One turn or mirror swaps these rows in pairs. Which row does each one swap with?
The rows were stretched afterwards, more along some directions than others.
kud: [ 0.98 -0.47 -1.20 -0.92  0.54 -0.65 -0.17  0.32 -1.20 -0.40 -0.15  0.44
  0.14  0.41  0.25  1.08 -0.32  1.03 -1.22  0.21  1.54  1.00  2.14 -1.19
  1.02  1.26 -0.80 -0.02]
Zeli: [ 0.75 -0.24 -0.46  0.09  0.11 -1.41  0.70 -0.71 -1.75 -0.38  0.50  0.10
 -0.60  0.47  0.39  1.34  0.57  0.60 -1.25  0.37  1.99 -0.97  1.64 -1.09
  0.62  1.02 -0.88  0.24]
zavof: [ 0.59  0.05 -0.28 -0.32  0.77 -1.03  0.32 -0.23 -0.77  0.95  1.51 -0.29
  0.07  0.99  0.93  0.81  0.55  0.59 -1.13 -1.11  2.37  0.17  2.99 -1.82
  0.03  0.07  0.03 -0.34]
zim: [ 0.41 -0.80 -0.53  0.81  1.50 -0.53  2.43 -2.01 -1.07 -0.77  1.35  0.29
  0.41  0.95  1.28  0.88  0.13  2.12 -0.54  0.34  0.60 -0.29  2.30 -0.61
  0.97  0.06 -0.45  1.06]
rire: [ 0.72  0.41 -1.80  0.45  0.72 -1.46  1.05 -0.67 -0.58  0.56 -0.12  0.20
  0.51  0.98  1.09  0.31  0.01  2.07  0.13 -0.04  0.32  0.03  2.03 -0.23
  0.99  0.17  0.54 -0.34]
pipok: [-0.09  0.76 -1.51  0.45  1.48 -0.38  1.43 -0.72 -0.19  0.17  1.64 -0.55
 -0.37  0.95 -0.36  0.52  0.05  2.46  0.22  1.98 -0.11  0.03  2.24 -0.14
 -0.32 -0.67 -0.31  0.62]
vene: [ 0.09 -0.87 -1.10  0.18  0.39 -0.90  0.25  0.30 -0.73 -1.16  0.87  0.13
  0.07 -1.88  0.70  0.65  0.32  0.58  0.75  0.37  0.64  0.01  1.23 -0.16
  0.31 -0.10 -0.45  0.33]
nek: [ 0.22  1.04 -0.74  1.02  2.02 -0.02  0.93 -1.67 -1.10  0.71  1.28 -0.15
  0.47  1.72  0.29  1.00  0.98  1.59 -0.94 -0.30  1.19  0.20  4.19 -1.46
 -0.28  0.85 -0.89  0.72]
Nuro: [ 0.62 -0.60 -0.39  0.19  0.67 -0.44 -0.56 -0.59 -0.23  0.53  1.00  0.12
 -0.46  0.50  0.39  0.77  1.14  1.30 -1.45 -0.61  1.17  0.38  2.30 -0.40
  0.36  0.36  0.98  0.84]
dapa: [ 0.52  1.10 -3.06  0.71  1.03 -0.56 -0.39 -0.08 -1.01  1.32  1.19 -0.20
  0.54  1.83  0.95  1.66  1.29  1.19  0.03 -0.15  1.04  0.18  2.88 -1.81
  0.72 -0.76  0.08  0.20]
sug: [ 1.04 -0.39 -0.36 -0.07  1.25  0.31  1.63 -2.89 -0.40  0.30  1.67  0.73
 -1.75 -0.57  0.11  0.34  1.16  1.75 -0.72  1.71  0.22  0.26  0.87  0.02
  1.14  0.37  0.51  1.30]
vonam: [ 0.02  0.63 -2.71  0.32  1.41 -0.03  1.47  0.20 -0.14  0.90  2.96 -0.29
  0.15  0.49  0.35  1.51  0.49  0.68 -0.31  0.74  0.15  0.56  2.13 -1.39
  0.92 -1.02 -0.13  0.07]
pez: [-0.12 -0.78 -1.72  0.34  0.70 -0.98  1.52 -0.38 -0.47  0.06  1.44  0.51
 -0.54 -0.20  1.41  1.30  1.43 -0.50  0.48 -0.05  1.02 -0.17  2.30 -0.58
  1.40 -1.49 -0.57 -0.18]
gize: [-0.21  1.02 -0.89  0.54  0.90 -1.38  0.70 -0.11  0.04  0.94  1.27  1.15
 -0.90  1.16  0.81  0.90  0.94  1.54 -1.25 -0.72  0.95  0.43  3.36 -0.97
 -0.47 -0.69  0.89  0.47]
mazen: [ 0.50  1.02 -2.73  0.86  1.26 -1.19 -0.41  0.15 -0.89  1.04  0.44 -0.49
  0.74  1.75  0.66  1.70  0.79  1.33 -0.23 -0.32  1.34  0.06  3.13 -1.18
  0.22  0.12 -0.39  0.35]
rodi: [-0.13  0.55 -0.31 -0.73 -0.03 -0.56  1.47  0.87  0.62 -0.46 -0.23  0.66
 -0.61  0.38  0.69  0.36 -0.31  1.16 -0.22  1.03  0.67 -0.04  1.34 -0.55
  0.59  0.74 -0.61 -0.49]
nuba: [ 1.40 -0.73 -0.04 -1.07  0.60 -0.45  1.93 -0.39  0.52 -0.35  0.19  0.49
 -1.18 -0.20  1.38  0.41 -0.11  0.17 -0.37  1.42 -0.06  0.39  0.69  0.78
  2.08  0.67 -0.71  0.28]
dava: [ 0.62  0.03 -0.65  0.09  0.35 -0.44  1.70 -1.33 -0.95  0.44  1.53 -1.02
 -0.29  0.06 -0.50  0.90  0.68  1.65  0.07  0.63  1.19  0.76  1.16  0.01
 -0.63 -0.28 -0.37  1.62]
ter: [-0.13  0.93 -0.03 -0.74 -0.04 -0.32  1.32  0.18  0.63 -0.39 -0.32  0.56
 -0.71  0.35  0.07  0.35 -0.37  1.04 -0.52  0.68  0.80  0.27  1.49 -0.37
  0.17  0.92 -0.88  0.13]
vudav: [ 0.45 -0.88 -1.89  0.94  0.51 -1.04  0.88 -0.44 -0.70  0.03  1.54  0.77
  0.13 -0.36  1.67  1.45  2.42 -0.39  0.32 -0.09  1.45  0.08  2.14 -0.84
  1.60 -1.25 -0.37 -0.43]
roko: [-0.74  0.73 -2.05  0.54  1.57 -0.25  1.37  0.13  0.29  0.36  1.55 -0.35
  0.08  0.40 -0.46  0.60  0.05  1.83  0.23  1.75 -0.28  0.33  2.41  0.02
 -0.07 -0.67 -0.22 -0.15]
vab: [ 0.91 -0.60 -1.59  0.10  0.29 -1.26  0.74 -2.83 -1.57  0.93  0.98  0.12
 -1.12  0.49  0.98  1.15  1.55  1.29 -0.63  0.53  2.07  0.07  2.06 -1.23
  1.37 -0.06  0.09  0.38]
Rit: [-0.34  0.31 -0.25 -0.38  0.93 -1.86 -0.69  0.20 -0.85 -0.43  0.63  0.51
  0.09  0.80 -0.78  0.94  0.39  0.98 -0.70 -0.26  0.82 -0.05  2.22 -0.57
  0.10  0.45 -1.10  0.82]
nebun: [-0.15  0.21 -0.16 -0.25  0.48 -1.61 -0.74  0.50 -0.78 -0.29  0.94  0.28
 -0.01  0.17 -1.12  0.94  0.80  0.63 -0.57 -0.26  0.93  0.29  2.07 -0.30
 -0.43  0.36 -0.87  0.63]
Dagu: [ 0.54 -0.17 -0.57  0.23  1.83 -0.54  0.86 -0.77 -1.34 -1.08 -0.04 -0.67
  0.28  0.28  0.32  1.94  0.91  1.26 -0.69  0.77  1.06  0.34  1.40  0.74
  0.40  1.91 -1.11  0.73]
Lema: [ 0.89  0.14 -0.96 -0.24  0.43 -0.96  0.47 -1.66 -0.84 -0.85 -0.47  0.39
 -0.35 -0.16  0.28  0.60  0.99  0.12 -0.06  0.15  0.25 -0.13  0.27  0.76
  1.12  1.80 -0.86  0.70]
Bub: [-1.23  0.63 -1.77  0.44  0.54 -1.01  0.63  1.16 -0.25  0.19  0.42  0.05
  0.89  0.48 -0.27  1.35  0.69  0.30 -0.48 -0.24  1.02  0.45  2.98 -1.07
  0.59  0.19 -1.11 -0.70]
seg: [ 1.20  0.13 -0.07 -0.54  0.48 -0.44  1.05 -0.14 -0.32 -0.48  1.32  0.11
 -0.78  0.77  0.60  0.07  0.61  1.15 -1.54  0.08  1.26 -0.11  1.43 -1.62
  0.38  0.95 -1.20  0.65]
Sapo: [ 1.56 -0.47 -1.39 -0.20  0.40 -0.77  0.77 -1.34  0.42  0.53  0.55  0.27
 -2.17  0.28  1.41  0.52 -0.44  1.42 -0.30  1.50  0.47 -0.43  1.80  0.29
  0.71 -0.60  0.77 -0.07]
riz: [ 0.65  1.06 -3.14  0.58  0.86 -0.78 -0.36  0.24 -0.67  1.23  0.93 -0.16
  0.31  1.88  0.94  1.67  0.93  0.93 -0.14 -0.16  1.07  0.15  2.67 -1.84
  1.07 -0.70  0.02 -0.09]
Dovu: [ 1.11  0.24 -0.68 -0.46  1.00 -1.16  0.59 -0.18 -0.02  0.50  1.02 -0.43
  0.09  0.46 -0.08  1.15  0.79  0.77 -0.66 -0.77  0.61  1.03  2.60  0.97
 -0.39  0.47 -0.96  0.85]
Kan: [ 0.69 -0.83 -1.71 -0.98  0.77 -1.24  0.86 -0.10 -0.56 -0.24 -0.60 -0.10
 -0.81 -0.64  0.50  1.30  0.64  0.49 -0.63 -0.17  0.75  0.44  2.23  0.59
  1.80  0.83 -0.92  0.39]
Bag: [ 0.35 -0.12 -0.68 -0.10  0.58 -0.68 -1.19 -0.22 -0.04 -0.07 -0.32  0.06
  0.45  0.40  0.27  0.59 -0.16  2.39 -0.85 -0.53  0.52  0.39  1.71 -0.84
  0.91  1.19  0.23  0.68]
Nomi: [ 0.29  0.24 -0.08 -1.09  1.38 -0.85 -0.64  0.35 -0.17  0.20 -1.13 -0.02
 -0.07  1.47  0.41  1.41 -0.01  1.56 -0.71  0.32  0.09  0.25  2.22  1.18
  0.58  0.70  0.55  0.20]
bodan: [-0.03  0.62 -0.18 -0.95  0.11 -0.70  1.07  0.48  0.53 -0.20 -0.59  0.59
 -0.67  0.79  0.22  0.37 -0.38  1.56 -0.35  0.92  0.62 -0.01  1.32 -0.06
  0.25  0.72 -0.52 -0.10]
nup: [ 0.20 -0.49  0.06 -0.20  1.26 -0.82  1.23  0.03 -0.39 -0.68 -0.13 -0.18
  0.62 -0.38  0.52  0.73  0.38  0.07 -0.94 -0.18  0.86  0.28  1.98  0.74
  0.98  1.76 -1.92  0.58]
Nisob: [ 1.14 -0.22 -0.34  0.99  0.48 -1.35  0.55 -2.28 -0.86 -0.09  0.34  0.58
 -0.78 -0.91  0.65  0.60  1.15  1.66 -0.53 -0.74  1.97  0.70  1.77 -0.47
  0.37  0.34  0.45  0.93]
Kezig: [ 0.84 -0.84 -1.10  0.43  0.60 -1.96  0.11 -1.36 -0.93  0.06  1.56  1.09
 -0.27  0.58  0.84  1.54  1.24  0.89 -1.16  0.08  2.30  0.21  2.23 -1.51
  1.53  0.14 -0.51  0.90]
niver: [ 0.21 -0.38 -0.11 -0.76  0.87  0.10  1.14 -0.28  0.18 -0.38  0.52  0.67
 -0.61  0.34  1.05  0.46  0.57  0.56 -1.42  0.20  0.73  0.31  2.56 -1.21
  1.78  1.04 -1.07 -0.97]
rulez: [-0.33  0.41 -0.83 -0.07  0.53 -0.46  0.60 -0.97 -0.17  0.81 -0.06  0.06
 -0.76  1.25  0.67  0.16 -1.04  1.50 -0.71  0.32  0.85 -0.61  2.29 -0.72
  0.64  0.91 -0.07  0.82]
dul: [-0.19 -0.05 -0.51  0.30  0.19  0.50  0.80 -0.61  0.16  0.11  2.06  0.26
 -0.19 -0.71 -0.22  0.45  0.88  0.70 -0.78  0.27 -0.36  0.03  1.88 -1.65
  0.37 -0.45 -0.21  0.95]
Zeruk: [-0.12  0.05 -1.20 -0.28  1.23 -1.48  0.32 -0.84 -1.07 -0.42 -0.14 -0.15
  0.07  1.58  0.54  1.19 -0.14  1.86 -0.04  0.60  0.60 -0.18  2.10 -1.06
  1.50 -0.58 -0.94  1.05]
vuf: [ 0.65  0.64 -0.63 -0.32 -0.03 -1.09 -0.38 -0.54  0.20  1.39 -0.46  0.72
 -0.68  1.95  0.53  0.78 -0.33  1.59 -1.23  0.01  1.17  0.31  2.52 -0.25
  0.75  1.83  0.53  0.97]
Fuvo: [ 0.22 -0.50 -0.85  0.61  1.37  0.70  2.14 -0.82  0.17 -0.11  2.54  0.37
  0.73 -0.47  0.02  0.47  1.14  0.27 -0.64  1.09  0.29  0.87  1.68 -0.25
  0.86  0.79 -1.20 -0.57]
Mobek: [ 0.98 -0.32 -0.41 -0.19  0.34 -1.17  0.03 -0.83 -0.55  0.14  1.22 -0.46
  0.72  0.53  0.39  0.14  0.96  1.74 -0.88  0.61  1.09  0.74  2.24 -1.10
  0.00  1.02 -0.91  0.90]
luzun: [ 0.44 -0.28 -1.19 -0.48  0.55 -0.58 -1.42 -0.72 -0.93  0.00  0.88  0.65
 -0.10  0.96  0.15  0.86 -0.40  1.72 -0.75  0.75  0.70 -0.14  1.41 -0.98
  0.91  1.11  0.22  0.79]
muzi: [ 0.26 -0.11 -1.11  0.56  1.31 -0.36  1.26 -0.12 -0.67 -1.22  0.92 -0.06
  0.35 -0.72  0.71  1.86  0.36  2.19 -0.63  0.08  1.19 -0.58  2.22 -0.91
  0.49 -0.15 -0.67  1.65]
virum: [ 0.37 -0.81 -2.00  0.59  0.48 -1.28  0.92 -0.40 -0.55  0.08  1.30  0.75
 -0.06  0.14  1.57  1.64  2.09 -0.30  0.18 -0.24  1.54  0.22  2.37 -0.80
  1.91 -1.27 -0.48 -0.22]
nunep: [ 0.56  0.25  0.18 -0.97  1.32 -0.98 -0.95 -0.29 -0.39 -0.03 -1.17 -0.21
 -0.04  1.35  0.60  1.38 -0.08  1.33 -0.81  0.12  0.47  0.42  2.27  1.09
  0.60  1.01  0.47  0.55]
lis: [ 0.50 -0.77 -0.31 -0.21  1.48 -0.59  0.56 -0.34 -0.39 -0.46  1.64  1.32
 -0.67  0.25  1.13  1.48  1.77  1.19 -0.81  0.91  0.93  0.83  2.68 -0.25
  0.77  0.69 -0.03  0.95]
Gal: [ 0.38 -0.16 -1.01 -0.48  0.84 -0.76  0.11  1.03  0.22  0.00  0.30  1.22
 -0.29  1.12  1.35  0.51  0.46  0.71 -0.08  1.71  0.34  0.75  2.51  0.36
  1.28  0.76  0.13 -0.98]
legaf: [ 0.52 -0.41 -1.39 -1.19  1.13 -0.85  1.30 -0.89 -1.14 -0.68 -0.83  1.28
 -0.73  0.45  1.02  1.43  0.50  1.39 -0.44  0.42  0.41  0.40  2.79  0.11
  2.55 -0.09 -0.64  0.59]
beb: [ 0.76 -0.08 -0.31 -0.92  2.05  0.07  2.15 -1.47 -0.37 -0.16  0.53 -0.08
 -1.59  0.72  0.87  1.36 -0.29  1.08 -1.78  0.90  0.37  0.09  3.08  0.07
  1.50  0.94 -1.66  0.23]
vumog: [ 0.81  0.82 -0.94 -0.88  2.07 -0.47  1.25 -1.19 -1.71 -0.38  0.69 -0.12
 -1.22  0.94  1.45  1.67  0.64  1.31 -0.97  0.02  0.75  0.23  3.31 -0.38
  0.93  0.29 -0.48  0.68]
zile: [ 0.02  0.04 -0.30 -0.59  0.49 -1.33 -0.16  0.30 -0.76 -0.09  1.11  0.25
 -0.20 -0.58 -0.99  0.76  0.93  0.53 -0.65  0.06  0.60  0.79  1.94  0.35
 -0.43  0.32 -0.78  0.66]
Lemuz: [ 1.71 -0.02 -0.88 -0.57  2.08 -1.52  0.41 -0.15 -0.49 -0.40  0.16  0.32
 -0.80  0.43  1.41  1.12  0.73  1.81 -0.94  0.85  0.42  1.07  2.09  0.25
  0.77 -0.59 -0.02  0.71]
Neb: [ 0.43  0.33  0.13 -0.94  1.35 -0.89 -1.18 -0.04 -0.40  0.29 -1.28  0.21
  0.05  1.79  0.37  1.58  0.13  1.70 -0.95 -0.16  0.57  0.54  2.54  0.36
  0.88  0.96  0.54  0.76]
fasi: [ 0.39  0.13 -1.10 -0.08  0.59 -1.42  1.78 -2.15 -0.54  0.98  0.57 -0.10
 -1.35  1.70  1.03  0.21 -0.02  1.55 -0.52 -0.71  0.74 -0.96  2.39 -1.04
  1.09  0.16 -0.08  0.84]
fosus: [-0.14  0.45 -1.82 -1.11  0.88  0.21  0.74 -2.27 -0.61  1.17  0.16  0.34
 -1.35  1.37  0.36  0.79  0.98 -0.02 -0.13  0.55  0.16  0.75  2.43  0.80
  1.36  0.66  0.54 -0.03]
kefe: [ 0.68 -0.82 -0.42  0.04  0.10 -1.89 -0.20 -1.02 -0.05  0.35  0.13 -0.39
 -0.40 -0.48  0.32  0.32 -0.78  2.00 -0.47 -0.34  1.18  0.40  1.14  0.54
  0.11  0.98  0.10  0.69]
sina: [ 0.19  0.12 -1.75  0.05  1.17 -0.45  1.66 -1.33 -1.59  0.02  1.93 -0.67
  0.07 -0.33  0.33  1.83  1.62  0.72 -0.14 -0.19  0.21 -0.04  1.54 -0.52
  0.99 -0.48 -0.83  1.07]
nakud: [-0.23  0.08  0.01 -0.99  0.32 -0.43  0.34 -1.70 -1.26  0.46  0.52  0.40
 -1.88  1.53  0.18  0.99  0.12  0.50 -0.76  0.01  1.71 -0.03  1.61 -1.29
  0.55  0.72 -0.02  0.46]
Baf: [ 0.45  0.66 -0.99  0.65  1.60 -0.59  1.70 -1.94 -0.49  0.32  1.65 -0.41
 -0.66  0.98  0.06  0.25  0.13  2.86 -0.19  1.94 -0.22 -0.27  2.06  0.04
 -0.38 -0.50 -0.06  1.22]
Zilan: [ 1.05  0.75 -0.68  0.49  0.76 -0.11 -0.45  0.17  0.27  1.06  1.96  0.71
 -0.73  0.77  0.40  0.27  0.51  1.18 -0.76  0.45  0.43  0.42  1.30 -2.13
 -0.27  0.65  1.04 -0.02]
kizi: [ 0.36  0.52 -0.40 -0.72  0.69 -0.98  0.16 -0.58 -1.05  0.48  1.76  0.28
 -0.51  0.30 -0.07  0.67  1.06  1.01 -1.00  0.01  0.68  0.06  1.48 -0.06
 -0.08  1.70  0.13  0.78]
tar: [ 1.19 -0.22  0.21 -0.38  0.65 -1.22  0.67 -1.47 -1.99 -0.41  0.57 -0.19
 -1.21  1.18  0.75  1.63  0.71  1.05 -1.27  0.61  1.78 -0.81  1.99 -0.52
  0.26  0.81 -0.65  1.18]
Sim: [ 0.16 -0.17 -1.17 -0.26  1.11 -0.48  2.11 -1.86 -1.48  0.31  1.55 -1.07
  0.08  0.81 -0.31  1.22  0.45  2.23  0.25  0.77  0.79  0.56  1.67  0.06
  0.37 -0.79 -0.62  2.09]
tep: [ 0.48  0.92 -0.55  0.55  0.72 -0.24 -0.52  0.37  0.41  0.24  0.29  1.32
  0.22  1.20 -0.27  0.37  0.16  1.60 -0.27  0.42 -0.17  0.59  1.57 -0.88
  0.58  0.73  0.06  0.80]

ter is swapped with nunep
vuf is swapped with nuba
lis is swapped with Zilan
kizi is swapped with sug
riz is swapped with virum
vumog is swapped with Nisob
Gal is swapped with tep
dapa is swapped with vudav
nup is swapped with rulez
Bub is swapped with Zeruk
Nomi is swapped with bodan
Mobek is swapped with dul
tar is swapped with dava
Sapo is swapped with Dovu
rire is swapped with legaf
Rit is swapped with roko
Lemuz is swapped with gize
Kezig is swapped with vonam

